In the data rows, the value 128 means zero.
Here are some points, each followed by its number:
[ 25  94  93 181  64  98   2 107 162  82 204 160 178  45  95  86 139 205
  55 129 207 181] 0
[101 120  68 124  85  90  84   0 179  74  74  99 229 206  91 113 121  51
 123  80 128  69] 1
[110 156  77 124 159 131  71 210 141 180 153 132  44  66 189 160 113 156
  71 132 195 173] 2
[ 72 113 127 131 146  97 209  43 171   0 137 102 181 119  35 107 151 162
 107  77 117  90] 3
[ 66 110 225 169  87 105  77 124 126  82 154 138 155 119  69  72 107 173
 129 107 110 133] 4
[ 93  89 158 239  87 109  74 138 107  86 111 167 109 106 117 141 160 177
 122 148 164 151] 5
[ 69 163  85 160  97  94  90  94 152  65 103  97 157  73 131 155 123 128
  33 107 185 111] 6
[ 75 105 204 144  80 131 101 120 132  91 148 139 200 121 109  67  92 153
  93 149  56 140] 7
[118  16  91 175  20 169 223  88 154 143  98 202  92 111  52  96 190 195
 250  99 179  98] 8
[ 88  97  96 247 101  85  73  76 109  20 107 134 146 144  80 189 159 152
  95 144 189  95] 9
[176 158  96  22 160 149 214 168 154 183 108  92  16  79 222 199 141 116
 156 130 130 132] 10
[ 84 184  64 193 112  99  13  39 164  72  57  68 242 189 119 139  97  64
  38  76 113  75] 11
[201 117  95  99  96 116 121 162  45 199 186 169 120 140 187 108 183 112
 190 161 183 180] 12
[ 70 136  58 157 138  92  77 123 161  80  95 103 135  86 123 142  86 161
  58 116 175 111] 13
[ 93 112 173 222  42 124  71 120 124  79  89 149 163 124 100 116 134 165
 166 173 140  99] 14
[ 71 125  90 175  34 129  84 107 176 147  59 117 157 145 137  92 105 158
  87  48 125 135] 15
[131 126 153  90 211 149 134 232  96 155 182 149  45 121 205 146 107 144
 111 150  73 196] 16
[230 120 202 179  89 160 109 158 104 181 152 198  61 172  92 127 164  81
 255 207 187 133] 17
[195  68 163  47 207 172 255 115 130 149 177 147  67 144  82 146 153 107
 153 162  91 136] 18
[148 149  59  74  79 153 124 167 159 169 134 133   7  48 174 144 120 136
 150 121 180 119] 19
[108  95  81 129  52  83 178  75 108  74 111 139 224  94 127  88 178 136
 128 142 128 104] 20
[ 54 113 137 161  29 119  53  89 162 114 143 147 209 167 118  56 129 152
  97  98 101 136] 21
[110 167 134 146 185 118 131 140 133  70 106  80 153 111 125 166  94 127
   5 124  74 127] 22
[195  73 120 156 155 115 157  84 123 100 115 141  20 174  83 223 148 127
 185 159 174  99] 23
[144 123 206 134 195 147 107 147 119 143 152 129 174 166  76 103  85 101
 114 162  60 144] 24
[162 164  68  71 161 181 176 156 163 183 119 134  55  47 167 120 130 123
 172 129 156 121] 25
[199 157  81   0 164 175 255 163 144 207  43 101  12  74 253 178 154  66
 253 139 132 105] 26
[195 112 100 108 122 109 130 130  50 175 137 147 107 142 166 150 151 105
 151 159 145 131] 27
[ 56 141 206 194  98 114  84 116 152  49 162 114 214 116  62  80 109 160
  88 100  91 114] 28
[ 58 115 123 114  84 144 130 136 132 115  98  99 126  55 197 143 141 199
  59 116 124 151] 29
[149 129  78  87 102 119 172 206  82 200 199 171 103 126 223 106 173 141
 152 115 150 172] 30
[ 90 129  87 151  18 118 119 140  77 174  99 147 226 114 147  36 133 198
  83  80 108 142] 31
[133 128  87  95 106 112 178 193  80 172 201 162 128 136 214 106 166 148
 126 112 125 165] 32
[159 159 127 146 136 101  92 122  85 151 136 128 239 190 113  95 158 102
  89 159 149 148] 33
[160  90 136  58 205 139 241  94 141  97 139 116 100 143  86 145 112 116
 135 139  69 110] 34
[178  98 104  56 160 178 152 157 113 217 150 128  33 102 176 186 157 122
 171 139 153 153] 35
[146 195 101 139 147 145  32 208 130 211 143 152  79  73 186 107 118 109
 120 124 185 194] 36
[166 139 161  75 171 163 134 205 106 165 174 147  62 108 183 120 115 123
 157 156  85 192] 37
[101  55 158 134  96 162 183 115 132  66 148 137 116  67 101 120 140 177
 143 128  62 117] 38
[163 183 152   6 141 163 179 190 134 225 127 116  82 120 255 120 102  96
 233 161 108 148] 39
[ 45 170  79 158  88  87  79  84 159  53  99  88 189  60 128 141 116 130
   6  98 186 110] 40
[211 123  75 107 127 133 145 165  62 189 139 136 102 126 174 159 160 108
 157 140 131 116] 41
[230 154 113  44 155 175 204 150 128 219  96 109  24  83 189 193 170  71
 193 137 150 124] 42
[100 155  67 160 151 127  82  76 148  95  95  81 202 213 112 146 100  92
  81  80 105  77] 43
[160 147 162 135 241 151 105 191  91 152 165 132  88 116 127 166 117 110
  72 142  72 170] 44
[149 101 215  99 206 144 149 127 121 126 201 134 164 176  66 108  89 120
 110 170  66 159] 45
[ 60 128 185 161 179  99  80 134  99  51 182 125 222 120 115 112 108 154
  10 147  71 198] 46
[147 155  85 132 144 124 105 123 154 157 108 110 104 189 154 165 114  73
 127  88 115 106] 47
[140 140  69 101  92 142 116 156 150 152 137 136  32  68 157 147 126 139
 144 126 184 123] 48
[ 63 131  83  72  36 159 220 116 161 103  37  80 106  40 212 138 149 180
 127 102 104  63] 49
[124 233 123 138 235 115 118 220 122 139 111 100  52 109 190 176 102 121
  83  64  91 130] 50
[ 98  76 127 107 166 132 229  65 159  25 204 121 197  98  63 119 146 161
  97 123  73 139] 51
[ 51 159  88 155 102  91  89  86 156  50 108  88 185  71 123 145 112 133
   6 100 169 114] 52
[179  98 158  32 189 145 196 106 118 133 154 130  54 153 133 166  97 100
 140 148  65 128] 53
[201  92 184 145 102 142 132 151 116 168 173 202  51 180 123 131 144 109
 255 198 167 133] 54
[ 66  92 189 175 138  89  79 128 119  51 208 146 185  91  93 118 135 173
  15 159 101 208] 55
[187 150  92   4 153 159 241 164 159 184  89  86   0  75 240 207 146 106
 185 124 124 118] 56
[114 125 139 203  65  86  60 101  76 122 167 159 255 126  80  54 167 136
  88 149 127 142] 57
[145 100  72  91  51 116 222 144 140 100  83 167   0 147 220 168 154 135
 255 123 168  88] 58
[ 93  88 125 240  49 109 101 106 122  45 117 144 100  97  89 182 166 196
  76 133 159 109] 59
[196 104  81  41 103 159 190  82 161 197 144 150  71 199 155 117 168  46
 252 110 148 115] 60
[ 90 100 121 132 100 135 162  77 151  37 146 121 171  83  88 119 141 156
  84 118  60 109] 61
[ 99  75 153 249  92 107  75 131 103  93 113 180 110 116 100 143 173 177
 148 159 180 146] 62
[ 95  97 129 240 153  88  79  89 110  49 144 142 164 164  61 163 159 154
 106 138 195 132] 63
[ 26 149 141 184  25 108   9 126 168  92 142 138 223  69 121  51  86 162
  73 154 168 122] 64
[ 54 150 155 124 137 146 111 123 154 104 132  82 239 114 169 117 122 141
 102 131 127 139] 65
[196  99  90  79 123 134 160  92 157 186 124 134  84 198 110 147 152  56
 193 109 128 100] 66
[ 79 155  79 190  56  72  81 115  72  72 136 116 255 109 161 118 171 163
  14 130 132 127] 67
[146 171 110 255 233 134  74 184  99 115  88 126 116 151  94 191 132 140
 111 144 135 114] 68
[122 135 106 231 186  97  88 118 104  85 117 143 140 178  80 175 139 151
 102 149 172 124] 69
[ 64 164 120 192 150 139 121 136 122  74   3 100 160  52 114 107 121 124
 142  67  81  50] 70
[198 120  96 144 138 114 141 151 111 136 141 172  26 125 159 182 163 126
 217 148 167 154] 71
[117 100  63 124  41  75 200  63 112  72 104 136 239  96 128  85 191 127
 142 140 137  90] 72
[197 115  99  35 182 192 184 173 108 228 149 124  16  86 195 196 167 111
 192 149 151 145] 73
[173 143 101  17 150 148 238 146 159 156 109  89  26  81 211 201 146 116
 157 126 115 122] 74
[183 144 161 125 255 166 117 208  86 174 168 135  65 116 137 181 118  98
  72 151  67 176] 75
[131 173 139 118 183 180 117 142 155 162  98  78 185 134 122 119 115 130
 136 151 124 111] 76
[162 139 208  80 186 168 156 222 118 170 195 140  77 125 177 131 111 122
 147 174  66 188] 77
[162  90 188  72 168 132 133 141 118 159 179 153  52 162  93 120 127 121
 226 148 150 148] 78
[ 26 123  80 153  27  97  33 123 136 131 133 154 193 164 172  82 138 150
  66  72 106 136] 79
[ 56 142 133 114 128 123 107 144 124 108 146 107 168  89 183 127 144 172
  87 136 132 159] 80
[133 104 203 100 155 138 138 125 124 126 202 140 187 190  77 104 103 101
 118 160  80 142] 81
[106 153  98 132 127 124  82 149 149 154 127 112  86 102 146 154 100 135
  51 113 177 131] 82
[ 41 168 108 188  62 133  61 155 165 142  97 115 152  41 134  80  91 210
   0  74 168 173] 83
[147 153  63 146  97  90 148  51  94  72  81  75 255 150 101 128 144 102
  95 117 127  55] 84
[158 162  95  58 127 165 184 180 130 188 130 102  50  80 234 183 146 131
 141 120 132 134] 85
[ 37 154 119 121 118 123 105 145 127 100 136  96 188  72 205 131 148 180
  61 133 129 160] 86
[ 73  98 162 233  40 102  72  92 142  45 152 160 193 137  79 115 142 167
 140 165 163 105] 87
[180 162 138 113 118 172  47 134 149 223 152 141 140 229 142  78 103  54
 231 149 108 119] 88
New points follow, each followed by the number of its nearest point above.
[ 79  93 242 199  94  97  42 103 124  93 124 148 167 110  33  78 115 145
 134 120 132 131] 4
[ 98 116  99 255  99  88  96  64 144   8 107 118 143 133  74 207 163 155
  72 125 179  91] 9
[ 64 194 133 200  99 110  28 140 170  94 121 114 223  84 120  87  91 133
  63 137 160 128] 64
[156 104 126  91 232 149 228  98 137  99 153 123 168 131  49 123 120 110
 125 140  65 116] 34
[134 148  87 118 146 123 107 152 137 162 130 112  63  92 147 171 107 130
  61 117 180 129] 82
[156 134 198 107 136 128  97 149 123 167 163 153  89 163 104  90 112 101
 216 128 138 151] 78
[120 162 173 154 255 108  96 143 103  91 120  92 163 146 114 149  68 124
  14 142  75 170] 22
[133  91 201 225  44 157 101 101 128 134  88 158 143 149  32  85 126 162
 178 139 156 114] 14
[148 100 129  64 205 134 220  99 138 102 128 110 113 139 102 148 112 116
 125 138  81 114] 34
[147  96 133 191 196  95  97 116  97 114 132 168  97 198  92 177 146 138
 148 171 191 151] 69
[ 64 142  52 146 151  89  60 132 164  91  97  94 134  83 130 140  65 163
  34 108 175 119] 13
[ 52 150 206 205 101 104  80 113 158  33 166 108 223 116  56  87 114 154
  89  97  97 101] 28
[148 126 192  90 157 116 124 157 108 146 199 164  51 148 120 107 143 133
 179 113 159 196] 78
[122  62 136  76  69 179 217  69 144 128  77 140 121  85  77  77 110 156
 158 103  70 111] 38
[175 135 192  84 160 130 125 159 121 167 157 143  54 145 124 120 119  94
 226 139 140 146] 78
[156 114 153  99 205 105 183  98 113 108 106 109  98 162  68 152 129  95
 147 106 130 100] 34
[143 131 203  80 143 116 124 149 113 144 161 151  94 168 131  94 101 101
 204 142 116 138] 78
[128  93 187 224  38 165  99 104 131 148  89 161 157 159  45  76 125 157
 182 135 150 111] 14
[151 156 112 101 139 130  95 128 139 170 136 119  98 198 189 141 107  81
 115 109 122 149] 47
[ 81 161 115 163 146 142 140 142 127  92  23 100 133  57 136 123 126 123
 145  73  91  63] 70
[161 160  76 105 148 130 116 126 162 179 103 102  87 195 169 169 105  54
 135  75 102 100] 47
[183 207 151  42 147 175 139 192 124 240 114 120  83 110 246 125 129  75
 202 150 142 164] 39
[ 96 160  65 150 156 129  65  77 151 103  96  68 206 227 122 147  84  87
  65  67  94  78] 43
[143  77 133 192  56 139 190  88 154 124  53 160  85 111  47 126 165 155
 190 104 166  99] 8
[185  96 144  18 185 145 208 100 118 133 144 129  33 147 145 178 100  96
 148 143  65 120] 53
[ 92 107 218 172 107 104  75 113 131 104 112 134 147 108  63  99 117 140
 134 120 129 125] 4
[ 96  72 138 108 104 167 206 122 137  70 129 121 111  50 127 126 140 174
 133 114  51 110] 38
[157 131 205  65 133 121 133 154 116 162 157 156  68 175 135  90 100  94
 241 140 123 126] 78
[159 165 120 161 150  93  95 122  73 138 128 120 255 180 100 102 165 112
  63 165 151 146] 33
[200  97 189 134 106 147 133 156 117 170 175 196  57 173 126 125 137 103
 255 196 154 137] 54
[120 158  88 123 151 123  96 156 148 159 132 109  60  85 143 174  99 137
  39 113 189 134] 82
[ 78  84 180 244  32 106  76  93 137  45 163 174 194 153  70 110 151 170
 167 177 159 104] 87
[159 123 206 118 141 122  95 147 113 150 161 160  78 155  99 102 118 105
 227 147 146 147] 78
[ 85 129 124 133 148 136 172  75 151  43 141  99 208 131  94 112 111 129
  66 104  58  97] 61
[143 193 105 146 161 142  31 200 131 207 146 148  95  79 169 107 113 111
 110 123 179 191] 36
[ 71 171 139 114 139 139 100 100 147 106 122  81 236 117 161 110 118 141
 101 141 128 133] 65
[207 136 144  94  66 137 132 166  76 219 189 178 163 160 158  58 162  89
 225 156 138 149] 12
[202  93 168 136 106 134 135 143 108 169 163 190  63 179 124 134 143 105
 255 192 164 128] 54
[174  68 116 153 138 109 188  73 126  80 113 142  58 181  57 198 153 133
 185 152 165  84] 23
[149  66 179 138  78 191 201 102 143 138 103 132 112  62  28 108 144 148
 110  93  82 130] 38
[ 82 170  91 185 105 103  25  52 158  75  73  81 234 176 116 127  95  80
  47  90 103  86] 11
[148 164  69  86 148 167 161 137 167 162 116 124  83  69 160 124 129 117
 152 118 151 115] 25
[101  77 127 103  94 208 218 102 144 126  94 132 146  76 100  64 108 182
 141  90  57 121] 38
[ 78  98  85  61  28 170 191 109 155 164  22  79  84  60 191 133 103 185
 125  63 122  95] 49
[147 169 105 238 216 134  83 179 110 122  89 124 102 137 103 186 129 137
 114 143 142 113] 68
[ 94 167  98 145 136  90  57  99 142 112 104 102 211 206 127 120  94  84
  57 111 106 122] 43
[144 124 218 142 197 148  91 151 117 148 164 134 181 171  70  96  85 105
 108 168  63 156] 24
[ 90 100  77 251   0 124 105 106 142  37  69 140  80  77  92 171 161 210
 137 115 140  44] 59
[158  99 147  68 211 139 222 103 136 104 148 118 110 146  86 142 110 117
 121 141  68 123] 34
[ 91  89 123 255  26 111  92 115 120  48 111 153  89  88  90 185 179 207
  82 135 173 106] 59
[146 171  95 114 136 125  95 121 143 157 108 111  93 180 190 145 113  80
 116  93 125 133] 47
[127 156 146 132 174 112 169  87 141  33 104  73 178 120  71 157 102 114
  20 131  57 105] 22
[ 61 142  92 167  48 122  60 106 178 148  77 109 192 170 144  81  89 144
  72  48 112 138] 15
[ 48 156 136 164  49 117  30 140 159 112 136 134 195  70 144  69  95 153
  87 151 165 131] 64
[181 102 149  29 184 147 193 118 115 137 150 133  39 142 149 166 101 101
 149 146  67 133] 53
